Rows are one point carried round by a steady rotation, each followed by how many steps it has turned.
The counts run from 0 to 406.
[ 10 -11  -2   4   8  -8  -3 -19  -9  -3 -18  -4  12  -2   8  -4  13   7
  13   0   2 -18 -30   2  11   7   6  -2   8 -13  -8   5   4  11 -27  -1
 -16  12   8   2   8 -11  16  -1  -4   4  15  -8  -1] | 70
[  2   6   1  -7   2  10 -15  -6  -9  -9  21   0  22 -13   5 -21 -10  10
  -5  12  12  -5  25  -9   0 -11 -12   4 -15  17  14 -17   0  -8   4   5
   5 -13   5   8  -6 -10  -2 -10  -1  -6  -4   6  13] | 174
[ -4   3  15   2 -12   9  -6  -9  -4 -13   1   0  11  -2  -2 -31  -7   4
 -10   1  -5  14  12   4  15 -18  -1   9  -8   1  24 -18   1  -7   6  -9
  -5  -9   9  24 -18 -18  -8  -2  -4  -6  -1   5   2] | 194
[ -2  -8 -29  -2  10  19 -10   8   1  15  -7  -3  10 -28   0   1  -7  17
  -6   4   7   9  12  -2  -8  -6   2  10  -8   6 -12  -4   0   5  11  -4
  23   2 -27  -7  -4   2   5  -2   8   5  11  10   4] | 140
[  6  -5  -3  -9  -3   8   0 -12  -6   0 -10   0  18 -13  -2 -17   2  21
 -25  20   8  13   5   4  19  -6   1  22   3   6  -1   3  11 -11   7  13
   6  -6 -10  15  -3 -13   0   5  -6   0   4   3  24] | 375
[  5  10  -1   8  -6  -8  -5  -1  -9 -10 -20  19  -8  19  25  11   3 -25
  15   9 -11  -2  -5 -13  -2  11  -4  -7 -18 -18  -2   7 -11  -5  13  -9
  -2   9   0   1   1   7   5   7  -9  -2 -13  -7  -8] | 241
[  3  -2 -10  -6   4  -4  -4 -11   4 -10 -11   0  14 -13  -5  -3   4  27
 -17  21  19  10   1   5  25   6   6  19   0  14  -9  -6   9  -5   1   4
   8   1 -14  -2   4  -8  -1  -8  -8   4   2  -6  26] | 361
[  3   6 -16  -5  10   8 -14   5  -2  -2  16  -2  20 -23   4 -14 -12  20
  -6  18  13  -8  20  -8   7   3  -5   8 -10  14   4 -15  -4  -8   2  -3
  14 -11  -6  -9   1  -3   0 -17   7 -14   0   6   9] | 161
[-11  -8 -16   2  12  -9 -10  -4   0  -7 -10  -6   4  -9  -5   7   2  15
   6 -17  20  10   1   9 -10  -9   8  -1  -4  17 -21 -14   6  11  -7 -10
   8  19 -15 -12  -2   0  13  -4  -8  24   4   1  12] | 333
[ 11 -14  11  -6  -2   8  -2  10 -17   6   3  -4  -5  -8   0  -4  12   3
   7  -4   4 -21 -18  -6  -6  -9   3 -25  -7  -3   1  23  -5   8 -13  19
 -11   4  10  13  22   0  10   4   0   4   1   0 -22] | 283
[  2   7  15   1  -4  11  -3  -4   2 -15   1   5   7   1   0 -23  -9  -3
 -13   1  -4  16   5  10  24 -12   0   3 -15   1  20 -15   5  -9  13 -14
  -6 -10  11  25 -13 -15 -10  -8  -1 -10  -2   2  -2] | 197
[ -6   4  15   0 -13   3  -9  -8  -8 -14   8   0  10  -1   1 -31  -7   4
  -9   2  -4  10  18   2   5 -21  -4  10  -5   6  24 -20  -1  -7   3  -3
  -4  -8  10  20 -18 -15  -5  -1  -6  -6  -5   7   6] | 192
[ -5   5  15   1 -13   6  -8  -9  -7 -13   3   0  10  -2   0 -31  -6   5
  -9   2  -5  12  16   3   9 -20  -2  10  -6   3  24 -19   0  -7   3  -6
  -4  -8   9  21 -18 -17  -7  -1  -5  -6  -3   6   4] | 193
[ -6   4 -25  -3   0   5 -18   4  -2   1   6   5   3 -24   2   7  -5  15
  -4  14  12   3  28  -6  -8  -3  -3  16   0  20  -9 -14  -7   0   2  -6
  19  -5 -10 -21   0   7   8  -8   1  -6   0   7  10] | 150
[ -7   0 -15   0  18 -23  -7   2   6 -10  -2  -8   9 -10  -1  -3  -3  28
  -5   4  20   1  -4   8   9   8  10   4   1  13 -17 -16   2   1  -6  -6
  11  14 -19 -18   7  -1   5 -13  -5   6   1  -4  19] | 343
[ -3  -6   9  -7   9 -24   1   1  -1  -4  -1  -5 -12 -11   9  11  11  11
 -15   9  -3  -7 -20  16   5  -3  14  -3  21   5  -8   4   6  24 -15  19
 -10   9   5   7  17   3  15  -1  -3  -4  10  -7   3] | 93
[ -6   5  -3  -7 -13   9  -4  -4  -7   4  -4  19  -1  -7  16  -7  -4  -9
 -23   8 -14  23  14  10   6 -11   1  25  19   5  -1  -1   5 -12  10 -11
   5 -12  14   6 -10  -1  11   5   3 -22   3  10   4] | 401
[-10 -10 -14  -4  12  -4  -1  18  -1  16  -3  -9  -6 -25   3   0  -5  21
 -18   0  -7   8  -1  11 -15 -12  10   4  10   2 -12   0   0  14   8   9
  17  10 -28   1   3   7   9   8   5   2   9  11   1] | 122
[ 10  -5  -5  10   6  -4  -2 -10 -21  -1 -11  13  13  13   6  -6   5 -11
  19 -17   4 -17 -16   3  -8   3  -5 -17 -12 -15 -18   9  -3 -18  -3 -14
  -8   9  10  -4   6  -5  17  11 -12   5  -7   1  -4] | 47
[-13  -3 -14   1  13 -22  -9   5   2  -8  -1  -5  -4  -8  -3   7   0  16
   3 -15  18   7  -1  14  -9  -5  11  -3   5  18 -22 -16   1  10 -10 -13
   7  18 -10 -20   5   6  15  -8  -7  13   1   1   8] | 330
[ -5 -15   6  -2   4  -5  -2  18 -12   8   9 -13  -8 -13  -8 -12   3  13
   2 -23   2  -9 -13  11 -16 -20   9 -21   8   3  -6   7  -3  10 -17   5
  -5  12   3   3  15   1  15   3   1   6   5   8 -19] | 301
[ -4  -9  -8 -11  12   0  -1   9   1   5  -4   3 -16 -17   5  25   4   3
 -20  -1   0  13  -3  18 -10 -13  11  -4   2  14 -20   6  10  22  14  13
   9   6 -12   9   8  11  12   7   2   8   9   3   2] | 115
[  1   5   3  -1  -9  14 -12  -8   1 -13   6   0  14 -15  -6 -22  -5  15
  -9  14   7   6  17  -1  24  -8  -1  16  -6  12  19 -20   0  -6  -3  -9
  -1 -15  10   8  -9 -15  -7 -16   1 -12   2   1   4] | 180
[ -4  -3 -16  -2   8 -12 -10 -10   5 -14 -12   0   6  -9  -4  11   5  20
  -3   6  24  11   4   7  10   4   8  11  -2  20 -19 -13   7   5  -4  -5
   9  11 -14 -15   3  -1   7 -10 -11  15   2  -7  24] | 347
[  2   0   0  17  -3 -15   2   8 -13  -1  -6  15   0  10  -2 -14   2  -1
   6 -13  -3 -12 -16  10   5   8   3 -13   1 -17 -12   4 -14 -30   0 -25
  -4   5  10 -12  11  -2   9   4 -12 -12 -13   1 -14] | 37
[ -7   0 -15   1  14 -23  -7  -1   7 -12  -6  -5   7 -11  -3   0  -1  27
  -5   6  20   4  -2   8  10   8  10   8   3  15 -17 -16   3   2  -7  -7
  10  13 -19 -19   5   0   6 -13  -7   7   2  -4  20] | 344
[ -2  -4 -22  -6  17   7  -4  17   7   9  -2   5  -9 -23   2  21  -5   8
 -18   4   5  12   4  13   0  -2   9   2  -3  13 -22   2   5  10  19  -3
  19   2 -18  -5   9  13   9  -4   8  -3   8   5   0] | 129
[ -3  10  15  -6  -7   0 -12  -7  -8 -21  20   8   7   1   5 -16  -7  -2
 -11   7   4   5  24   3   4 -16  -8   2 -11  18  17 -19   2  -8   8   0
  -4 -13  19  16  -9  -8  -3  -5  -6  -9 -12   3  10] | 188
[-12  -8  -2  -1  11 -15  -6  16  -6  -1  11  -6 -12  -7  -5   3   1   7
   2 -26  10   0  -5  18 -20 -18  10 -19   5  16 -18  -5   0  11 -10  -5
   0  16   1  -8  11   8  20  -2  -3  10   1   7  -8] | 314
[  3  -4  -6  16 -12  -4  -4  -8 -15  -4 -20  20  -2  12  -4   1  11  -9
  16 -15   3  -5 -10   7  -1   2   2  -4   1 -11 -18   3  -9 -20  -6 -27
  -8   7  15 -13   5  -3  15   8 -16   0  -9  -2 -10] | 42
[ -6 -11  -6  -7   6  -2   0   9   6   6 -11   1 -19 -21  -1  22   7  10
 -22   2  -3  15  -8  20   1 -10  17   5  13  10 -16   4   7  23   6   8
   6   7 -10   7   9   9  10   2   1   3  14  -1  -3] | 112
[  1  -4  -3  -9  -6   0  -2 -14 -10  -2  -6  -2  17 -12   0 -18   2  23
 -23  19   8  11   9   1   8  -9  -1  23   6   8  -2   0   8 -11   4  17
   7  -3 -11  11  -3 -12   2   7  -9   2  -1   3  29] | 373
[ -1   7  13   6   0   3   1  -2  -3 -11  -8   8   4  14  12 -22 -12 -15
  -6  -6 -15  16  -1   9   9 -10  -1  -4 -20 -14  14  -8   1 -11  22 -16
  -4   1   1  27 -17 -10  -6   5  -4  -4  -6   5  -6] | 212
[ 10  -5  -5  11   9  -7  -1  -8 -21  -1  -8  10  14  13   8 -10   2  -8
  20 -15   3 -20 -18   3  -9   4  -6 -18  -9 -17 -16   8  -4 -19  -5 -13
  -7  10   8  -4   8  -5  17  10 -11   3  -7   1  -3] | 48
[  0   5   1 -13  -9  -5  -2  -5 -11  -4   7  12   3  -7   8  -7  -1   6
 -31  21   2  14  15  10   6 -10  -2  22  14  14  -4   2   8 -16  11  10
   4 -11   7   7   1  -1   7   6  -8 -15  -7   6  22] | 384
[ -5 -10   3  -8  17 -15   5  14   0   8   2 -11  -8 -18   7   0   1  17
 -23   4  -8  -1 -18  17  -4  -8  14  -6  13   0  -8   6   6  21   1  22
   3  10 -15  12  12   4  10   5   5  -2  12   3   0] | 106
[ -2   0  -1 -11 -15   6  -3 -11 -13   1  -3  10   6  -7   6 -11   1   4
 -27  14  -3  19  17   6   2 -18  -2  26  14  10  -1   3   9 -13   9   9
   4 -10   5  13  -7  -7   8  13  -7  -7  -2   9  20] | 387
[  1   8  -2  15 -12  -8  -2   0  -1  -8 -30  14  -9  15  17   1   1 -14
  10   9 -18   7 -10  -7  13  13   4   6  -7 -25   3   1 -13  -6   8 -24
  -2  10  -4  -1  -6   1   0   2  -7  -9  -6  -7 -15] | 236
[  3   9  15   0  -2   8  -2  -2   3 -15   3   7   6   4   2 -21  -9  -5
 -14   3  -4  15   5  12  25 -10   1   0 -16   1  18 -15   6 -10  16 -14
  -6 -11  13  25 -11 -13  -9  -8  -1 -12  -3   1  -3] | 198
[ -5 -10  -7  -9  10   1   0   8   3   5  -7   4 -17 -19   2  26   6   3
 -20  -1   0  15  -4  19  -5 -13  14  -1   5  13 -19   6   9  23  12  11
   8   6 -10   9   8  11  11   5   2   7  10   2   0] | 114
[  3   1 -28  -6  19  14 -10  13   4   9   6   2  10 -25   4   5 -12  14
  -9  11  11   2  11   1   2   5   1   4 -13  11 -13  -5   0  -1  15  -7
  22  -4 -19 -12   5   7   4 -12  11  -7   6   7   3] | 144
[ -4  -7 -12  -1  28  -7  -3  14   6  -2   2  -7   2 -10  -6   1  -5  14
   0 -21  17   2 -15  20   4  -1  13 -18  -9  10 -22  -7   8   7  -1 -15
   5  16 -12  -8  11   3  11 -13   4   9   8   2  -4] | 324
[  8   1  -7 -13   6  -4  -4 -12  -1 -13  -2   8  11  -7   1   7   4  14
 -20  22  22   9   7   6  18   3   1  12  -7  22 -13  -1  14  -7  11  12
   6  -4  -5   3   7  -2   2  -4 -10   3  -4  -6  31] | 365
[  6 -12  11  -3  -2  -2   0  18 -12   7   7  -8  -8 -12  -4  -9   9  12
   2  -3   0 -21 -20   0  -2  -6   7 -21   5  -5   2  17  -9   6 -19  14
 -11   5   9   6  24   1  11   0   2  -5   2   1 -26] | 286
[  7  -1  -9  -9   5  -2  -4 -12   3 -12  -9   5  12 -10  -3   5   4  19
 -18  22  21  11   3   6  25   5   5  16  -4  19 -12  -3  13  -6   7   7
   6  -1  -8   0   6  -6  -1  -7  -9   5   0  -8  28] | 363
[ -9  -9 -17   1  16  -6  -9  -5  -1  -6 -11  -6   8  -9  -5   6   1  15
   7 -17  21   9   0   8  -9  -8   8  -3  -8  15 -21 -12   7  11  -4  -8
   9  19 -18 -10  -1  -1  12  -4  -8  25   5   1  14] | 334
[  1   6   2  -6   1   8 -15  -5  -9  -9  20  -2  22 -13   4 -26 -10  13
  -6  13  10  -6  23  -8   2 -10 -10   6 -12  14  16 -19  -2  -8   1   5
   5 -13   4   7  -7 -11  -3  -9   0  -8  -4   6  13] | 175
[  2 -10   4  16 -12   8   2   1 -17   2 -19  17   4   9  -9 -14   7  -6
  10 -23  -1   0  -7   4  -2  -6   1 -15 -13 -16  -8   8 -10 -27   9 -18
  -2   5   4   3  -1  -9   3  14 -14   6 -12   4 -13] | 30
[  3 -12  10  -1  -8  -3  -1  18  -9   6   3  -7 -13 -15  -9  -7  12  15
   0  -3   0 -16 -19   3   2  -7  12 -15  12  -2   1  14 -10   8 -22   8
 -11   6  11   2  23   1  10  -2   1  -8   5   0 -27] | 288
[  0  11  13  -7  -5   4 -11  -7  -6 -21  19   9   7   0   4 -12  -7  -4
 -11   8   7   6  23   3   7 -15  -7   2 -13  20  16 -18   3  -7   9  -1
  -4 -15  20  15  -7  -7  -3  -8  -6 -10 -10   2   9] | 187
[ -4   5  14   7  -8   5  -2  -7  -5 -12 -11   8   2  12   9 -20  -8 -13
  -4  -8 -14  20   5   7   6 -17  -1   2 -16 -11  15 -11   2  -7  18 -16
  -5   1   4  27 -20 -12  -5   8  -6   0  -6   4  -3] | 210
[  8   3   3   4 -12 -12  -8   3 -15  -7 -11  12 -11   8  19  11  12 -10
  16  18  -5 -20  -8 -21  -3  12  -3  -9  -4 -13   1  15 -18   0  -8   7
  -7   6   7  -6  17   9   9   4  -9  -8 -11  -9 -12] | 258
[ -4 -14   7  -3   4  -5  -2  18 -14   7  12 -11  -9 -11  -6  -9   4  10
   2 -21   4 -10 -12  11 -18 -20   8 -24   5   5  -7   9  -3  10 -15   9
  -6  11   5   5  16   3  17   4   1   6   3   8 -18] | 300
